Each run below is a few steps of one of 7 hidden systems, one row a step.
run 1, L:
[[  1   1  21  53  -5  10  16  14  18   0  23   2  -7  -7  52 -26   6   7
   -4  10 -67  42  24  12 -47   6]
 [ -9 -16   5  10  48  17  45   6   5  50  20 -15   7   7  42   5  14  33
   24   6  -8  -1  12  13 -33 -66]
 [ 20 -31 -24 -47   6  -4 -16  -6   3   5  15  -5   4 -10  11  27   9  25
    2   1  32 -75  -2 -22 -16 -63]
 [ 36  16 -12 -28 -64  15 -49  -1  15 -34  14   5  -1 -41  -4  -4 -10 -34
  -17 -15  -6 -40 -20 -31 -32   5]
 [ 10  46  15  33 -26  45   4  14  -5  20  -8  -5  29 -25   7 -28 -13 -46
   15 -26 -20  40 -47   1 -41  27]
 [ -3 -14   2  44  53   7  22  10 -46  48 -37 -11  53  22  15   3   6  15
   39  -6  28   9 -44  13 -16  -5]
 [ 24 -62 -21  12  22 -47 -42  -3 -36 -28 -23   8  23  21  17  26  13  47
    0  22  25 -59  -1 -16  -2  -2]
 [ 31 -11   3  16 -48 -19 -52   3  21 -67  26  16 -17 -22  32  -5  -1   2
  -27  22 -53 -11  30 -23 -34  26]]
run 2, J, 8 rows:
[[ 58  30  14  -3  10  17 -14  -4   4  -4  21  13 -19 -24  26 -29 -18   4
   -5  -1 -30 -16  13   0 -35 -12]
 [ 45  22  29  31  17  19  -2   3 -22  23  -8   0  12 -20  26 -29  -1 -12
   -1  -5   2   5 -27  14 -38 -12]
 [ 32 -25  -3  27  17   4  -3   5 -40  27 -38 -10  27   9  18  -8   5   4
    8 -13   9 -28 -42   2 -21   0]
 [ 24 -42 -23  21   1 -11 -24   7 -23 -12 -22  -3  17  18  28   9  -2  25
   12   1 -26 -38  -9 -20 -22  18]
 [  4 -19  -3  34   5  -5 -13  14   4 -23  17   4  13   4  45   9   1  29
   19  20 -43   4  19 -17 -40   4]
 [-15  -6  11  24  29   9  16  13   7  15  24  -7  24  -4  40  14  13  23
   27  18  -8  17   6  -2 -40 -40]
 [ -5 -20  -8 -16  18  12   8   6  -2  24   6 -19  22  -3  19  30  12  14
   24   4  22 -29 -15 -19 -24 -58]
 [  8 -19 -22 -28 -31  14 -23   6  12 -12  10 -16  13 -15  14  30   1  -3
   13  -3  -2 -46 -15 -42 -29 -28]]
run 3, N:
[[-10  13  -6 -38 -10  18  19  -4  36   1  30  -6 -35  -4  -1   2 -10  -1
    1  -3 -29  -3  31  -8   6 -19]
 [-21  30 -15 -25   1  28  28  -2  15  35  14   4   4  -6 -19 -14 -13 -12
   13 -30   5   9  -6  12   3  -7]
 [  1  11  -8 -14  13  -1   3  -9 -21  23 -14  10  19  -1 -31  -8  -4  -6
    0 -18  51 -14 -27  16  17  -2]
 [ 18   1   2  -9  -8 -26 -33 -12 -12 -29  -8  16   0  -8 -23  -2   0  -4
  -26   7  36 -17  -1   4  21  16]
 [-12  -5  -4  10 -36 -20 -17  -1  15 -32   8  18  -9  -3  -7 -12   2  -7
  -26   3 -18  13  18   6   5  36]
 [-41 -21 -15  25  -7  -5  24   6   9  13  -1   5   7  21   2 -11   8   8
   -1  -9 -26  26  11  16   3  24]
 [-12 -24  -3   7  42 -13  26  -2 -12  23 -10  -4  -1  28   5   5   6  32
   10   9   8  -2  13  16  17 -13]
 [ 28  13  18 -21  34  -9   1 -13   0  -9   6   1 -35   3  -1   2  -9  18
   -6  20   3 -12  30   3  23 -18]]
run 4, W (8 x 26):
[[ -3  15  10 -11 -27  17  -1   4  26 -15  19 -11 -16 -18   9   7  -3 -19
   -2   6 -26  11   9 -16 -13  -9]
 [-48   5  -1   5 -12  11  23   6  19  14  13  -4  15  -3  -5   4   8 -10
    8  -5   2  35  -2   7  -3  -4]
 [-32 -10 -23 -16  -3 -13  -3  -3   0   3   3  14  25   3 -28   9   6   6
    1  -8  43 -11  -7   6  16  -1]
 [ 17  -2 -12 -29 -22 -14 -27  -9  11 -26  12  16 -12 -16 -14  -4  -3   1
  -23  -1  13 -34  13  -5   7  -2]
 [  0   8  10  -3 -29   7   8  -2  28  -7  22   3 -32 -15   7 -21   2 -14
  -28  -3 -34  11  25  10  -8   0]
 [-42  -1  -7  10   1   6  40   2  15  32   5   4   1  11  -8 -20   5  -1
   -4 -19  -9  31   7  30   8   7]
 [-11  -4 -30 -15  22 -16   4 -10 -14  16  -6  25  16  15 -32 -13  -8  19
    2 -21  35 -19  -1  21  27  14]
 [ 49  15  -1 -19   4 -14 -30 -16  -6 -24   2  23 -22 -10 -10 -22 -18   8
  -21  -2   2 -34  16   5  11  14]]
run 5, U:
[[-30  28  -3 -23  34   2  12  -2  21  -7  37  13   3   1 -10  18 -12  26
   30  14   8  21  33  -1  12 -16]
 [-17  12  16 -28  28  -9  16 -11   6   5   9  -2 -12   0 -22  15   5   7
   -4  16  43   7  16  12  34 -33]
 [ -9   2   5 -36  -4   2  12 -10   1   3 -22 -23 -27   9 -32  17  -1 -19
   -9   2  23  -7  -5  -5  47  -6]
 [-25  12 -18 -30 -14  14   9  -3   8  -2 -11 -12  -7  15 -34  15 -16 -16
   16 -12  -5   6  -5 -16  34  25]
 [-45  13 -26 -17   0  -1   6   0  14  -5  15  15  17   9 -28  10 -12   9
   20  -8   8  17  10  -2  20  20]
 [-40  -4 -10 -15   3 -23   2  -7  16 -14  19  19   3   4 -24   8   6  15
   -8   8  26  10  25  11  27  -2]
 [-23 -12   3 -22  -8 -17  10 -10  18 -12   4  -4 -31  10 -19   8   9   0
  -23  11   5   3  27   6  38  -3]
 [-23  -1  -6 -23  -3   5  27  -6  17   5  -2 -13 -33  20 -15   6  -5  -1
   -2  -3 -22   9  23   2  35   7]]
run 6, W:
[[ 14 -17  -5  22 -16  -7  -8   3   8 -25  -1   3 -23  15  24 -11  -8  12
   -7   6 -65   2  29  -7  -8  37]
 [-21 -11   8  33  40  -9  29   7   3  12  10   4   0  22  24  -4   5  34
   16  15 -29  32  31  18  -4  -1]
 [  3 -12   5   1  57 -13  16  -6 -25  26 -15  -2   9  18  -1   7   6  29
   12  10  39 -10  -1  15  17 -25]
 [ 56   8  12 -25  21   6 -16 -11 -24   0 -22 -16 -19  -2  -1   8 -11  -1
    2   5  16 -43 -14 -16  10 -19]
 [ 36  29  25   0 -11  32  -4   5   0  -7 -10 -26 -21 -11  17   4 -17 -27
   12   4 -40   8 -12 -26 -16   6]
 [-29  18  13  31   1  22  14  17  -2   8  -8 -16  27   3   7  13  -2 -15
   33   4 -15  49 -22 -10 -13  17]
 [-28 -13  -9  14  13 -17 -18   6 -19 -10 -13   3  49   7 -11  29   8  10
   24  12  44   5 -24 -11   6   8]
 [ 20 -24   3 -13 -15 -24 -44  -2  -5 -43  -2  -3   2 -13   5  29  11   6
  -10  26  23 -35   0 -29  -2 -13]]
run 7, L, 8 rows:
[[ 24  -2   6  10  34   6   9   0 -14  24  -2  -1   6   1  21  -9  -1  17
    9   0   2 -12  -2   9 -19 -23]
 [ 38  -9   3  -9  14  -5 -19  -5 -12  -6  -3  -2  -2  -8  14   5  -1  11
   -3   9  12 -37  -2 -10 -11 -23]
 [ 39  14  12  -4 -14  11 -25   0  -1 -21   1  -7  -9 -18  14   0  -9 -13
   -2   7 -16 -15  -7 -20 -18   0]
 [ 21  29  17  14   8  27   0   7  -7   4  -3 -11   8 -10  16  -2 -13 -12
   24   2 -18  17 -16 -12 -23   3]
 [ 10   6   7  10  37   8  -1   5 -21   9  -9  -9  25   6  11  20  -5  14
   36  11  13   0 -17 -12 -10 -13]
 [ 14 -11  -2  -2  10 -14 -33   3 -13 -30  -2  -1  19  -1   7  29   0  17
   16  23  16 -21  -4 -26  -6  -6]
 [  4   8   9   8 -22   1 -30   7  11 -41  14  -1   8 -15  14  17  -3  -6
    8  19 -19   9   3 -27 -20  12]
 [-25  15  13  21  -2  19   9  15  13  -1  15 -10  21  -8  19  14   0  -6
   28   9 -20  39  -4 -12 -26  -4]]
run 8, C (8 x 26):
[[  7   0  -9  25  23  -2  14   1 -18  21 -14  15   9  18   1 -28 -10  14
    6 -17 -15   9   1  23   0  29]
 [ 26 -17  -7   4  31 -24 -14  -8 -24  -2 -12  17   7   9   0  -8  -1  28
   -5   4  22 -29   3  12   7   0]
 [ 40   0  18 -16   7 -10 -18 -10  -4 -25  -7  -9 -35  -1   4   8  -4   4
  -15  21  -5 -23  15 -14  15  -8]
 [ 11  10  21   2   9  17  17   1   2  -2 -14 -26 -36  15  11   7 -10  -7
    9  11 -43  19  12 -11  15  10]
 [ -8  -3  -6  14  40  11  24   5 -17  27 -21 -13  14  28   6   9  -9  17
   38  -3 -10  10  -8  -1   6   8]
 [ 15  -2  -9 -11  35  -6 -18  -1 -23  -4  -8   1  28   5  -2  26  -9  24
   31   9  35 -28 -14 -18   0 -15]
 [ 27  22  25 -13  -3   4 -33   0   0 -40   4 -12  -6 -20   5  29  -6 -11
   11  29   6  -5  -4 -35  -5 -11]
 [-13  14  29  25 -15  20   6  14   7 -12  -7 -28  -3  -2  18  17   0 -23
   16  19 -33  45  -8 -20 -11  11]]
run 9, N (8 x 26):
[[  5  19 -14 -19   7  35  14   3   1  21  -5 -15   1   6  -1   6 -21  -6
   35 -18 -22  -6 -14 -18  -4   0]
 [  8  25  -4 -14  22  13 -11   1 -16   3  -5   0  28  -5 -13  16 -16   0
   33  -2  29  -7 -25 -16  -2  -3]
 [ 15  23  21   3  -4  -4 -31   0 -10 -29  -4   3  17 -21  -9  12  -1 -15
    1  17  31   7 -18 -12  -1   5]
 [ -9  -3  16  19 -39  -2 -16   7   5 -23  -6 -10   7 -13   4   7  10 -27
  -13   8  -5  20 -14 -11  -9  16]
 [-33 -34  -7  18 -23   1   9  12   6   5 -10 -20  14   9  12  19  18  -7
    3   2 -10   8 -12 -11 -10   0]
 [-22 -31  -4  -4  12  -8  10   3   5   5   5 -14   9   8  13  29  18  19
   10  15  12 -10   6 -10  -4 -36]
 [  0   5  16 -20   3  -1   3  -4  21  -5  28  -4 -16 -18   8  11   9   4
  -10  16  12  -7  18  -1  -6 -45]
 [ -3  15   5 -17 -27  19  12  -3  24  15  19  -3 -15 -23  -2 -18   4 -26
  -20 -16  -3   0   0  10 -12 -20]]
run 10, U (8 x 26):
[[-50 -22 -21  -2 -30 -11   9   2  12   4  -3   3  13  10 -23   3  13  -9
  -12 -12  13   9  -4  10  17  17]
 [-33 -28 -32 -15 -27 -17   1  -2  22 -11  15  14  -4   9 -11   0   7  12
  -17  -8  -7 -12  24   5  12  10]
 [-13  -2  -9 -17 -12 -11   7  -7  28 -13  25  14 -31   2  -4 -11  -3  11
  -20   2 -25   1  42   9  14   4]
 [-10  12   6  -8  12   3  32  -8  18  15  15   6 -33   8  -4 -21  -4   8
  -11  -4 -23  17  33  25  18  -2]
 [ -1   2  -7  -9  29   2  32 -10  -6  34  -8   7 -17  18 -14 -23  -7  14
   -5 -16   1  -4  14  29  24  -1]
 [ 19   1 -14 -14  22 -11   3 -14 -18  10 -19  13 -12  17 -24 -18 -15  13
   -6 -15  12 -21   4  17  33  22]
 [ 18  14   2   3  13 -13 -12  -9 -18 -19 -21  13 -11  16 -21 -11 -18   3
   -3   2  -4   6   8   6  33  46]
 [-10   3   9  27  23 -13   3   1 -15 -13 -19   4   3  24  -5   0  -7  12
   12  13 -12  32  10   5  23  41]]
run 11, J (8 x 26):
[[ -4 -10  16   1   5 -19 -14  -2  -9 -37 -22 -18 -15  18 -10  34   0   3
    4  34   0  10   9 -21  37  21]
 [-20  10  23   3   4   5  11   3  11 -22  -5 -24 -22  14   1  28  -4  -6
   15  27 -27  39  19 -18  25  12]
 [-26  29  14 -14  29  18  26   0   5   8   0 -19  -6  13 -15  25 -11  -1
   34  13   2  35   6  -9  28  -7]
 [ -7  24   3 -37  22   8  -2  -6  -6  -7  -9 -14   0   5 -30  34 -14  -4
   28  11  34  -2  -8 -21  36  -8]
 [ -1  21  10 -24 -20   1 -26  -1   3 -39 -10 -13  -6  -7 -25  32 -12 -23
    8  16  13   5  -9 -33  27  17]
 [-31  28  15   6 -25  11  -2   6  12 -22  -4  -9   3  -5 -19  14  -6 -31
   10   8  -6  48  -9 -14  16  33]
 [-51  18  -2   0   8   5  21   2   1   9  -6   0  19  12 -33  10  -4  -9
   20  -4  22  41  -8   9  30  20]
 [-34  -2 -15 -29  10 -20  -2 -10  -1 -11  -7   6   6  15 -43  23  -3   8
    5   4  42  -1   7   0  49  10]]
run 12, X:
[[  0  13   8 -13  24   1   1   0  16 -13  30   3 -10  -4  14  15  -7  22
   18  21 -11   5  30  -9  -5 -23]
 [ -3  12  22 -14  23  11  10  -1   1   4   3 -21  -5  -2   2  27   2  -1
   18  19  16   8  -2 -13   8 -33]
 [  7   5   3 -15  -2  21   2   3  -9  11 -19 -27   6  -1  -4  20  -3 -18
   18  -3  11 -11 -29 -21   2 -13]
 [  8  10 -12  -6 -27  20 -15   7   1  -2  -3  -6  17 -13   0   3 -10 -20
   13 -16  -6 -10 -25 -21 -21  10]
 [-11   7  -1  20 -20   4 -13  10   9 -10  16  11  28 -17  11  -2   2  -7
    5  -1  -5  17  -9  -6 -32   8]
 [-19 -21   4  29  -2 -13  -4   9  -2  -4   5   2  27  -3  18   7  19   9
    0  12   8  11  -5   3 -21  -8]
 [ -2 -39 -10   5  -3 -16  -6   1  -4  -1  -5  -4   9   5  14  13  19  15
   -9   9   9 -27  -1  -4  -9 -20]
 [  5 -20 -10 -20 -21  -5  -6  -4  15  -6  11  -3 -15  -8   7   3   8   2
  -18   0  -4 -31  11  -7  -6 -22]]
run 13, C, 8 rows:
[[ 37  12 -10   1 -34 -21 -54  -6   2 -51  12  37   1 -22  -6 -24 -14  -3
  -26  -4  -8 -19  10  -3 -11  43]
 [  4  -5  25  40 -11 -22   0  -1  12 -26   8  13 -29   1  19 -30   8   2
  -37  18 -45  37  39  25  -1  30]
 [-26 -49   0  29  25 -22  44  -2  -8  35 -21  -7 -16  36  10 -14  23  24
  -20   0 -11  10  19  37  22  -1]
 [  2 -36 -31 -43  25 -13  14 -15  -8  22 -12  -3 -14  25 -15  11   2  31
   -2  -9  27 -58  11   3  32 -29]
 [ 37  39   0 -62  10  17 -12 -16  14 -18  18  -1 -42 -13 -16   9 -29  -1
    7   3  -5 -31  23 -22  23 -17]
 [ 20  67  37   2  24  35  19  -2   2   6   2  -8 -25  -5  -2 -16 -29 -21
   20   2 -32  49   4   3   8  18]
 [  3  11  11  43  44   6  19   5 -45  37 -41  -2  34  21  -4 -14  -5   0
   25  -9  17  29 -37  22   5  27]
 [ 29 -27 -14   3  17 -28 -42  -4 -45 -18 -37   5  34  10  -9  19   2  15
    7   7  47 -46 -32 -15   8  11]]
run 14, X, 8 rows:
[[-29  -9  21 -13 -30  32  28  10  22   5 -14 -63 -31   7  11  42  11 -34
   12  14 -36  21 -10 -34  10 -19]
 [ -5  -5 -23  -1   5  49  32  15  -1  51  -5 -26  23   9  26   5  -9   0
   47 -30 -32 -12 -30 -19 -37 -19]
 [ 31  23 -19  -6   7  17 -33   5 -11   3  23  24  50 -30  12  -6 -16  10
   27 -16  23 -33 -27 -14 -53 -16]
 [  3  16  26  13 -34 -14 -47   5   9 -46  23  13  28 -46   4  12  16 -22
  -18  25  35  14 -11 -12 -29  -9]
 [-40 -43  26  40 -38 -13   6  14   9  -8 -11 -30   6  -3  23  21  41 -22
  -24  24  -3  32 -11  -3 -13 -11]
 [ -9 -70 -25  17  -9  -1  23   9  -5  36 -18 -21   6  21  36   2  25  19
   -5 -13 -23 -36 -10   1 -26 -25]
 [ 39 -19 -29 -26  -7  -1 -16  -7   9   7  27  19  -4 -18  21 -18   0  23
  -16 -18  -3 -67  13   0 -35 -37]
 [ 16  28  33 -17 -20  -2 -10  -8  31 -17  43  13 -25 -48   5 -19  12 -19
  -40  13  16   5  22  14 -16 -40]]

Which system made each run below?
run 15:
[[-49  28  16 -14  -3  -8  12  -8   5 -12 -11  -3  -5   8 -55  14   0 -24
   -3   9  36  49   0   9  63  27]
 [-40  13   4 -29  -3 -15  11 -14   5 -14 -17  -4 -21  18 -58  16  -5 -17
  -12   6  31  25  10   7  75  28]]

J
run 16:
[[-26 -48 -12   1  22   7  23  12  -6  17 -20 -43   8  34  26  51  13  24
   39  17 -14 -12  -5 -30   0 -30]
 [ 16 -13 -41 -49  -1  21 -13   1   5   5  12 -10  12  -2  10  30 -15  18
   35 -13  -3 -66 -10 -42 -22 -34]]

X
run 17 (2 x 26):
[[ 47  21  29   0  12   8 -25  -1 -18 -11  -7 -10   5 -23  12   7  -4 -12
    3  15  19 -13 -22 -15 -18 -19]
 [ 18  -5  15  24 -17  13 -11   9 -18  -1 -29 -25  12  -5  17  10   4 -25
    6   2  -9   3 -37 -20 -20   8]]

J
run 18 (2 x 26):
[[  7 -24 -15 -15 -19 -13 -22  -3   1 -26  -7  -4  -8   8  -2  17   0   6
   -5   7  -8 -31   7 -22   8   8]
 [ -3  -1   4  -6  -7   3   2   2  24 -17  22  -6 -21  -3  17   7  -1   8
    1  15 -34   5  28 -13  -8  -9]]

W
run 19 (2 x 26):
[[ 24 -37  12  23  50 -32  21 -12 -27  23 -23   5 -24  27  13 -24  15  36
  -29   9   9 -18  22  40  19 -13]
 [ 63 -18   6  -1  32 -10  -6 -13 -36  -2 -47 -13 -42  31   7  -8 -15  17
   -9   5 -25 -40   7  -2  29  21]]

U
run 20 (2 x 26):
[[-38 -11  -9  31   4  -1  17  12   6   7   6   5  22  13  13   0   4  13
   16   0 -22  33   6   7 -12  18]
 [-11 -35 -18   6  21 -22   3  -2   0   7  14  15  15   9  14   4  13  39
    0   6  13 -21  17  13  -8 -24]]

U
run 21:
[[ 34   2  35  59   8  -6  -7   8 -17 -19 -18  -5 -15   7  37 -20   0  -1
   -9  22 -52  32   8   5 -18  35]
 [  6  -9  22  46  61   7  36   8 -27  37 -24 -17   7  29  33  -4   1  25
   28  12 -21  30  -2  17  -7  -6]]

J
run 22, 2 rows:
[[-56 -23 -29  -3 -39   4   3  11  17   5  10  -4  36  -4  -8  20  14  -9
    8 -13  13   2 -17 -12 -13  -4]
 [-41 -28  -5   2   3 -20   3   1   6   8  15   5  31  -6  -2  18  30  13
   -6  12  50  -3  -3  11  -5 -39]]

N
run 23 (2 x 26):
[[-12 -34 -25   7  16 -11  15   0 -12   7 -27  -7  -7  43  -3   6  -6  25
   12  -4 -25  -7  11   0  28  30]
 [  5   1  -5  -9  30 -15  -6  -4   6 -28  16  11 -16  17   6  12 -14  38
   16  23 -22  -4  40  -9  15   8]]

J
run 24 (2 x 26):
[[ -2 -11   0  22   6 -13   3  -1 -10  26   8  21  30 -15   5 -27  19   5
  -20 -12  40  -4 -14  36 -24 -19]
 [  7 -49 -18   3 -17 -22  -4  -4  -8  13 -12   5   1   3   6 -14  22   7
  -34 -11  15 -42  -6  16  -6 -12]]

J
run 25, 2 rows:
[[  0  12 -19 -12  15   2  -8   1  17 -17  32  20   0   3  10   3 -19  32
   25   5 -28  -4  32 -12 -11   4]
 [ -1  38  13  15  23  16  14   4   3  13  17  12  10  -9   6 -20 -13   1
   17  -4  -8  34   5  16 -14   3]]

N
run 26 (2 x 26):
[[ 42  45  28  -7 -18  13  -5 -13   9  -1  11  16 -35 -32  -8 -48 -11 -32
  -39 -14  -9   8   6  26  -4   7]
 [ 16  28  48  46  12   3  18  -1 -12  13 -16   0 -17  -5   6 -39   4 -24
  -26   5 -12  54  -2  38   2  22]]

X
run 27 (2 x 26):
[[ 43  38  35  13  51  20  19  -3 -14  22  -5  -4 -19  -1  18 -22 -17   5
   15   6 -16  17   5  14  -6 -10]
 [ 58  29  18  -4  15  29  -2  -4 -25  10 -34 -20 -22   4   3 -10 -26 -18
   13  -9 -21 -11 -24 -13   4  14]]

N
run 28:
[[-21  -1  -4  29  -8 -20  18  -5   7  -2  -2  26 -19  20 -14 -44  -3   3
  -30 -11 -31  39  31  40  26  58]
 [ -6  -9  -8  21  53 -26  27  -9 -15  15 -10  25 -12  39  -7 -28  -8  43
   -1  -2 -10  15  37  41  34  29]]

X
run 29 (2 x 26):
[[ 24   3  15  -9 -31  10 -29   6  24 -38  27 -12 -13 -29  30  20   2  -8
   -1  22 -27 -12  10 -36 -35 -23]
 [-15  -1  35  20  -9  21  15  14  24   3  20 -30  -3 -18  42  19  20 -12
    6  26 -24  32   2 -14 -38 -42]]

X
run 30, 2 rows:
[[-11 -34 -21  -6 -12 -15  -3  -3 -10   0 -24  -7   5  19 -13  11   7   3
   -8  -6  12 -22 -11  -3  20  12]
 [-10 -11 -31 -23 -25  -2  -3  -3  17  -7  11  12  -8   4 -11  -5  -6   3
   -8 -18 -15 -22  15  -4   6  13]]

X
